Rotation paths and how fast each direction turns (degrees a step):
Each turn is a multiple of 5 degrees from 10 to 175, or 0.
Each row of a path follows its step; steps can be skipped.
Path 1:
step 0: [ 20 -25 -24   7 -34  10   0   0 -14  22  -1  44 -36  13  13  15 -15  -6
  -7  12 -13  10  10 -10   6 -13   2]
step 1: [ -3  10 -21  14 -17 -18 -12   3  -4 -23   1  12 -28  -1 -26 -15   1  -7
 -11   2 -19  -9 -41 -44 -10  -3  -8]
step 2: [ 16 -16 -13 -43 -18   0 -31  -9   7   1   1  17 -13  11 -13 -30   1  27
  14  27  -7   4 -12   9   3 -20 -20]
step 3: [-50 -15 -35 -18   7  -9  -6 -17 -14 -10  10  -5  15   7 -26   5  -3  32
 -22 -11  -8   3 -22  -5   3  -7   3]
step 4: [-32  -3  21 -15  12 -11 -15  25  18  -3  -8   2   9  28 -38  -5   4  10
  15   4  13 -20  20  14  -5 -26 -22]
step 5: [-17   5  12 -17  32 -28  -3 -12   9 -11  39 -12  34  -9  17   5   5  20
   1   1   1 -15   3  21 -28   5  17]
step 6: [-40   4  16   0  10  15  20   1   8  11   1   5  -3  -1  25  38  17  -1
  17   3  20   9  37  13  -7   2 -26]
step 7: [  1  13  12  38  16 -17  12  15   7   8  24  -4 -12 -23   8   7 -29 -11
  -9  -3 -21 -16  36   0 -29  22   8]
step 8: [ 22  32  20  23  -9  -7   3   0   2  22  17  21 -14 -19  26  10  28  -5
  19  33   1  22   3 -13  12   8 -15]
step 9: [ 14 -11   3   9 -21   4  -2 -23 -12  11   5 -20 -54 -27   8   4 -13  13
 -25  -7 -21  14   5 -16   2  19  -3]
Speeds:
[-10   3  17   0 -14  18 -10   4   3 -11  -4 -14  -1  -7  -4  10  -3  -2
   8  -5   0   3  -4 -13  -6  -4  -9] : 145
[  0 -14 -15  -8  11   4  -9  -1   8  -6  -4   3  -9   7 -15   4   2  -4
  12   3  -4   8 -14  -4  -6  -9  13] : 35
[  1  -2   8  -5   3   8   7   7   3  10 -11  13  -6   1   3  -4  -1   4
  11  15  21   1   5  -3  10 -15  -9] : 170
[ -3  -4  11  -5  10  -2   8  -7   3 -12   4   2   9   8   9  16  -1 -21
   3  -1   9  -7  11   5  -9  -6   9] : 45
[  6   5  -9 -10  -1  -4  -8   8  -4   9  21 -17   6   4   4  -6 -11 -14
  14   8   6  -2  -3  -3   4   0  -4] : 125
[ -6 -13   2 -15  -4   3  -2  -6  -7   0   3   7   8 -14 -15  -7  10  -8
  -1   2  -5 -19   3  -5  14   4   0] : 40
Path 2:
step 0: [-12  -8  28 -22  -7   6 -40 -27  26  11  11  40  22  17  -8 -17  32  20
 -11   4 -13  21 -35  -6  53  38  -7]
step 1: [ -8   8  13  -8  12 -11   0 -18  -9  22  18  33   5 -34 -27 -28 -29  55
   5 -22 -41  20  26  12  45   0 -16]
step 2: [ 14 -12   6   3  17 -11 -54 -15 -35 -19  14 -19  17  -4 -72  -1   8  35
 -12  23 -23  -8  -6 -11  29  -9  -1]
step 3: [ 12 -27   2 -24  12  19 -38 -47  26   5  26   7  38  10   7 -18  27  34
 -23  -5  -2   9 -24  24  44  19  -1]
step 4: [-30  -6  29 -11  18  33 -15 -27 -13   8  30  24  -5 -21  -9 -50 -28  32
  -7 -13 -43 -10  25  10  27  -7 -32]
step 5: [ -8   5  24  -7  20 -12 -47   5  -7  -3  33  -8  36   8 -53 -31   0  34
  -8  28 -21 -14   8 -42  11   3  22]
step 6: [ 50 -22   3 -37   7   2 -45 -45  12  19   2   7  29   7  -2 -48  -5  22
  -7 -10   2  28  -7  -1  28  29   5]
step 7: [-21 -13   9   9  32  30 -24 -27 -24 -18   1  35 -26  -8 -20 -61  -6  38
  20   2 -24  19   3   5  26  10 -25]
step 8: [-37  -8  -9   9   2  -2 -35 -26   8  -3  19  -4  31   6 -54 -14  -7  57
  13   1 -23 -15  -3 -32  12  13  39]
step 9: [ 30 -14 -27 -35  -7  10 -52 -43  31  39   7 -10   9  -3 -37 -33   0  17
 -12 -15 -11   7   1  -6  18  13 -30]
Speeds:
[ 19  -6   5   2   5   5   8   3  14  15   3   2 -12   1  -2  -4  -4   3
  -1 -13 -17   4   0  14 -11  -1   0] : 130
[ 14 -13   5   1   0   6 -14   0  11  -4  -5  -4  -8 -13  -2   9   9   0
 -14  -1  15   6  10 -12   0  -2   4] : 110
[ -5   7   9 -14   6   9  -5   1 -11   7  10  -7   7   0   2  20   4   7
  -7   1   2   9   1  16  -5 -15  -3] : 40
[ -6 -14   7  17   4  -5   2  -2 -11   5   4   0   8 -14  -9   6   3  -1
   6  14  -8  -3   9   0 -18   6   6] : 120
[ -2  -4 -10   2   4  -6   9   2  15   2   5   5  16  -2  13   2  -8  13
  -1   3   5   6   6   4   6  -3  24] : 145
Path 3:
step 0: [ 22  17 -31  50 -21   7  16  22 -33   6  27 -30 -35   3  14  40  12  13
  34  -6 -10 -11   7 -10 -14  16  -3]
step 1: [ 32 -21  30 -12 -66  -2  20   7  11 -22 -10   5  22  -9   2   5  28  26
  -5  23 -13  21   6  22  30   5  28]
step 2: [-13  26  10  44  10  39  -9 -16  16  16   7   7 -23  20   2 -16  20  25
 -21  26 -39 -45  -8  22 -15   4  20]
step 3: [ -1   9 -20 -11  -4 -17  18  20   7  44   1 -18 -40  -1  -8  20   8  14
 -32 -20  24  35   8  21  27  17  49]
step 4: [ 46  -1 -48  29  -3  -6  14 -45  23   1 -29  12  -9  -6  -2 -19   5  44
   8  13 -19   7  -9 -10  24  -5 -25]
step 5: [  2 -53   4  18  22  23  26  16   4   2  25 -43 -24 -23  22   4  36   6
  10   4 -24  11  23   0 -19  33  13]
step 6: [ 43  40 -29  -4 -52  32  33  -9 -16 -11  18  -5   6  17  -8  18  -6 -10
   3  22 -10  10   5  37   4  16  13]
step 7: [  6   4  11   7 -12  -5 -34  25  20   7 -10 -10  -3   1  32   2  29  53
  19   5 -47 -13 -35   8  17  -2  41]
step 8: [ -5 -11   2  45 -19   7  39  13   4  30 -25   5 -28   1 -14  22 -12  29
 -52  25  17 -10  12  23 -23   6  13]
step 9: [ 23  18   7   7  -3   8  -6 -60  -1  22  -1  -6 -31   0 -10   2  49  16
  -5 -27 -10  35   3   1  46  21   8]
Speeds:
[  4 -11  14  15  -9   2   8  -8  -1  -5  -9   2   3  -5   9   3   8   3
   3  -9  15  -6  12 -10   4   9 -13] : 90
[ -4   8   9   6  20  10   2  -4  -6   1   0  -7  -3 -14   5   6  -5   1
  -6  12   7  -2  13   4 -20   1   7] : 125
[  3 -10  21 -19   8   0   4   6  -4  -8  -3  -7  -9  -6   7  -7   0   7
  -1 -10   3  12  -8   7   9   4   9] : 175
[  3  -3  -4  -6   2   1   9  -5 -13   9  -4 -11   4  23   1  -4  16  15
   2  13   6  -1   2  -5  -2  -3   8] : 0
[  8  -9 -18  -8   7  10   9   0   6  -4   3 -11   8  -5  12   3  -6  -8
  18   4   2   6  -7  -2  -5  12  -9] : 60
[ 17  15   3   3   2 -11  -3  18  11   2   4   2   1  -4   3  -3  -3  14
  14   5  13   6   5  -8   1 -11  -1] : 110
[ -6   2  -1  -1  -9  11   0  10 -10 -18  11  -5   7  -4   7  -6  -1  -3
   6  10  -4 -13  14   4  16  -7   6] : 70
Path 4:
step 0: [  0 -12  14 -18   9  10  -5  35 -21  -9  20  12 -15  54 -30  -5 -19   4
   9  -5   4  20  35  16 -17 -36  11]
step 1: [ -2  19  31 -12  -7   5 -25 -18 -20  40  11   5  23  18  25   1  -7  22
  -8  -4 -29 -11  41  13  40  17  -3]
step 2: [ 23 -13  -2  21 -27 -19   1  -6  -1 -23   2   9  14   8  19 -70 -12  15
 -17   0  14  17  21 -30  11  -3  23]
step 3: [-30 -14  12  23   0 -17  14  24  -4 -44   5   9  13  -2  -9  -5 -29  41
   1 -11 -19 -16  13  45   7  -6 -28]
step 4: [ -1  -1  20  24  12  -9 -33 -31  15  16  15  18  37 -30 -25  17 -37  -3
  -5 -30  12   2  31  -9 -14  14  14]
step 5: [ -6  -2  10   9  -2   0  -7 -16  18 -38  11  18 -26 -14  11   2  14   8
  -4  41  16  -7  41  12   3 -29  49]
step 6: [ 16 -26  -5  20  -6 -24   7 -22 -29   5  33  -8  20  10 -23  20  21   0
 -21 -11  12  -3   2  48  31 -30 -10]
step 7: [  6  29  23  34 -16  -1  24 -21   2  25 -19  35   9 -41 -11 -27   7 -26
   2  17  11  13  13  16  22  22 -10]
step 8: [ 26   0   1 -25   4 -13  -2  31 -32 -52   9  28   1 -38   4  -4 -16 -17
  -5   9  29  23 -11  18  -7 -15   2]
step 9: [-40  19  -4 -10  38  -1   5  -7  -5   8  30  35  10   3  25  20  13 -17
   3 -41  22 -14  -2  33  20   8 -10]
Speeds:
[ -4   8   6   9  20   3  -4  -1  -7  -5  -1 -15  -4   0 -13   4  10  -7
  -2   1  -7   2  10 -15  10 -15   1] : 65
[ -3   6  -2 -11   8   2  -6 -10  21   4   7   3  -4   0  -7   1  -8  16
   2   5   7  15  -9   1   8 -14  -7] : 70
[-10  -4 -17  15 -10  -7 -11   6   3   5   4  -5   9   5  18   1  16   1
   3   6   4   8   0  -3  11  -7  -3] : 90
[  3  22 -11   3  -7 -10   5   0   0  -7  -8   2  16   3  -5   3 -11  -7
  15   4  -2  -4   4   0 -10 -11  -8] : 85
[  6   5  -5  10  -4   8  -6   0   1   3  14 -13 -14  -4   5   1 -24 -13
   3   7   4  -3   4   1  10   9  -6] : 120
Path 5:
step 0: [ 34  36 -17 -20  15   9  -2 -44  32  -4 -10 -30 -24   1   6  16   8 -22
   0  15 -53  13 -46 -12 -19  -5  -5]
step 1: [ 15 -20 -37  35   5  13  24  38 -16  28  -7  -2 -11 -13  48 -10  10  24
 -33 -31 -11   5 -12 -24 -38 -20 -17]
step 2: [-42 -20  19  14  36  19 -17 -41 -16  20  28 -21 -34  28  20 -29 -21  12
   7 -15 -36  14  -2  28  17  -3 -13]
step 3: [-21  21  -3 -22  19 -43 -13  13 -29 -46   2 -28   3  -2  13 -13  34   6
  -6  -5   3   5  -3 -33  14 -47 -45]
step 4: [ 45  22  -3  -8 -14   0  -4 -42 -17   5 -18 -13  -1  42  50  -8 -19  -6
  10  24 -14  41 -12 -40  -2  20   3]
step 5: [  6   3 -16 -24  36   8  37  27 -24  26   2 -28  32 -14  21 -28  -6 -10
 -32 -10 -47 -33 -26  -7 -19 -14  20]
step 6: [  0 -29 -12  34   5   8 -17 -11  22 -31  29 -13  14  19  14 -28 -64  21
  -5 -30 -23  23  -6   9  -6 -15 -38]
step 7: [ -5  22 -21  -1  40 -28 -14 -53  -5  10 -25 -35 -13  24 -22 -16  30  -1
 -17 -18  10 -33  -1 -14  -4 -34 -33]
step 8: [ 35   8  26 -11   8 -18 -26  26  -7   5 -28  -2  -5  16  29 -32  17  42
  -8 -24 -15  47  -1 -39 -12  38 -11]
step 9: [ -9 -23   4 -42  15 -26  45 -33 -42  35  26  -5  15   8  22   8 -32  13
 -26  -1 -27 -20  -4 -11  16  17  -4]
Speeds:
[ -1  -3  -2   6  -3  -2  -4  -5 -12  12  -9  -9  -2  22   4  -1   2 -13
  -5  -1  11  -2   7  16  -6  -4  15] : 135
[  3   6   5 -18   4   1 -15  12 -11  10  10   2   2   4   9   6  -7  -5
   2  14  13  -2  -2  -2  10   3 -10] : 65
[  9   0  19   5   6  -2  13   3  -5  12  -8 -13  -1 -14   7   8 -10   8
  12   2   5   0  -1   0 -16   2   3] : 95
[ -7  -2  -8   4   7   3  16  11   7  17  16  -1   2  -1   7  -4   0   2
 -14   1  -1  10   3  -2   4  17  11] : 95
[ 11   4   0   2   5  15   2  -5   0  -1 -20  11  -5  -3  12  -5  11  -4
 -10  -1  13  -3 -12  -9   2  12   1] : 100
Path 6:
step 0: [ -3  10   6  -5  45  15  -5 -53  -4  21  17  -2  16 -12  20  19  39 -15
  22  -4  33 -32   1 -18 -11  28  -1]
step 1: [ -3  -9  13   2  28  27 -18 -30  39  46  35 -11  17 -21  12  16  17 -15
 -21  -5  22  -3 -32  -4 -23  -9 -19]
step 2: [  1  22  18  -3  35  11  11 -10  28   9  51  -9   0  -7  19 -22  46 -14
  -3 -52  -1   3 -14  -5  -1   0 -26]
step 3: [ 15  10  34  -3  27  46  23  12  24  38  19  14   6 -10  -6 -29  55 -17
  22  14   0  -4 -21 -12  -4   2   1]
step 4: [ 25   2  -2 -28  68  42  20  -8  16  19  37   9 -15 -19 -14   7  11  -2
  -3   5 -22  18 -16  -5  16 -18   7]
step 5: [ 41  -4   4  11  41  35  16  -5   2  -1  65 -14   1  -9  15 -23   0  -1
  23  22 -18  -5  23   0 -14  -2 -18]
step 6: [ 11  17  -7  -5  16  18  11  -4   5  38  47  14   6  -7 -27  15   8  -5
  31  33 -20  -5  14 -11  11   2 -62]
step 7: [ 48  20  -5   5  -8  27 -15  19  19  24  57  10 -13 -15 -20  17  -7 -10
 -14  -6 -35 -15   4 -29   7  20 -14]
step 8: [ 40  43 -21 -11  10  23  -4 -20  12  -5  16  20   7 -19   7  -3  20  -1
   9   2 -30 -60  24 -19   9  16 -13]
step 9: [ 44   5 -27   9  15  33  -8 -40  10  24  -5  19  40 -36 -15   5  -1 -21
 -15  20  -1 -14   3 -22   4  33 -15]
Speeds:
[ 16   1  -8  -1  -6  -7  -3  -1   5   0   2   7  14   0 -23 -14  -9  10
  -3   1  -5  -6  14   3  10  -1   1] : 20
[-13  -6 -16   3   3   5 -15   2  15   4 -14   7  -2 -10 -12   1   5  -4
  10  12  -3   4  -6   1  -5  -9  -8] : 135
[ -1  -4   6  -3  -4   5   6  -2  -8  24  -4   3   5   2 -15  19  -3   3
 -11   9   6   7 -10  -5   8   1   5] : 125
[ 11  -3  -4 -11  14  10   2  -5  -3  -9 -14   8  -6  -6   3   2   1  -1
   2   7  -1 -10   0  -2   4   3  28] : 80
[  3   7  -2   9   9  18  11   0  10  -2 -14   7  -1  22   0  -9  -4   8
  -7  -7   8   9  -4   0  -2  -1  -6] : 45
